[[118 117 102]
 [124 125 129]
 [120 126 113]]
->
[[125 129]
 [126 113]]

[[125 133 148 128]
 [111 126 115 131]
 [107 143 142 131]
 [143 127 145 125]
 [104 123 136 132]]
->
[[126 115]
 [143 142]]

[[130 131 138 131 121]
 [127 126 123 128 131]
 [121 118  99 119 150]
 [133 137 153 137 109]
 [132 135 146 134 115]]
->
[[126 123]
 [118  99]]

[[107 114 145]
 [151 132 112]
 [152 131 112]
 [152 134 112]
 [149 136 109]]
->
[[132 112]
 [131 112]]

[[134 105 144 144]
 [132 105 143 144]
 [132 114 139 139]
 [132 123 137 136]
 [132 111 140 140]]
->
[[105 143]
 [114 139]]

[[119 129 123]
 [128 128 128]
 [150 129 142]
 [107 131 116]]
->
[[128 128]
 [129 142]]
---
[[129 123 139 138 139 142 118 108 125 112]
 [125 119 128 139 113 104 136 121 134 140]
 [125 123 135 137 138 141 116 105 127 113]
 [117 116 130 137 125 101 123 139 135 119]
 [106 124 122 124 117 127 125 138 137 107]
 [136 129 136 106 145 111 122 136 132 128]
 [125 124 118 139 137 150 130 140 118 145]
 [134 133 129 139 131 154 149 128 129 126]
 [137 127 134 124 157 131 131 114 137 135]]
->
[[112 140 113 119 107 128 145 126 135]
 [125 134 127 135 137 132 118 129 137]
 [108 121 105 139 138 136 140 128 114]
 [118 136 116 123 125 122 130 149 131]
 [142 104 141 101 127 111 150 154 131]
 [139 113 138 125 117 145 137 131 157]
 [138 139 137 137 124 106 139 139 124]
 [139 128 135 130 122 136 118 129 134]
 [123 119 123 116 124 129 124 133 127]
 [129 125 125 117 106 136 125 134 137]]

[[130 128 125]
 [127 127 127]
 [137 127 103]
 [131 128 122]]
->
[[125 127 103 122]
 [128 127 127 128]
 [130 127 137 131]]

[[128 128 127 128 126 125 128 128]
 [128 129 154 128 126 127 127 128]
 [128 126 127 137 132 128 128 128]]
->
[[128 128 128]
 [128 127 128]
 [125 127 128]
 [126 126 132]
 [128 128 137]
 [127 154 127]
 [128 129 126]
 [128 128 128]]

[[124 136 120 137 151 117 117 147]
 [125 120 144 115 117 151 113 124]]
->
[[147 124]
 [117 113]
 [117 151]
 [151 117]
 [137 115]
 [120 144]
 [136 120]
 [124 125]]

[[132 127 124 132 131 132 129 130]
 [128 128 128 128 128 128 128 128]
 [137 128 103 117 109 119 125 129]
 [133 129 122 134 135 131 129 135]
 [132 127 123 133 131 132 128 131]
 [134 126 126 132 130 128 128 128]
 [133 128 123 133 132 132 128 132]
 [129 129 128 129 127 125 126 127]
 [128 128 128 128 128 128 128 128]
 [123 131 131 122 122 123 118 118]]
->
[[130 128 129 135 131 128 132 127 128 118]
 [129 128 125 129 128 128 128 126 128 118]
 [132 128 119 131 132 128 132 125 128 123]
 [131 128 109 135 131 130 132 127 128 122]
 [132 128 117 134 133 132 133 129 128 122]
 [124 128 103 122 123 126 123 128 128 131]
 [127 128 128 129 127 126 128 129 128 131]
 [132 128 137 133 132 134 133 129 128 123]]

[[127 137 123 118 127 130 124]
 [119 107 142 124 124 133 132]
 [147 123 122 143 133 125 130]
 [134 139 124 122 128 142 138]
 [119 129 149 118 136 131 110]
 [120 110 129 123 124 134 131]
 [138 116 142 118 122 127 121]]
->
[[124 132 130 138 110 131 121]
 [130 133 125 142 131 134 127]
 [127 124 133 128 136 124 122]
 [118 124 143 122 118 123 118]
 [123 142 122 124 149 129 142]
 [137 107 123 139 129 110 116]
 [127 119 147 134 119 120 138]]
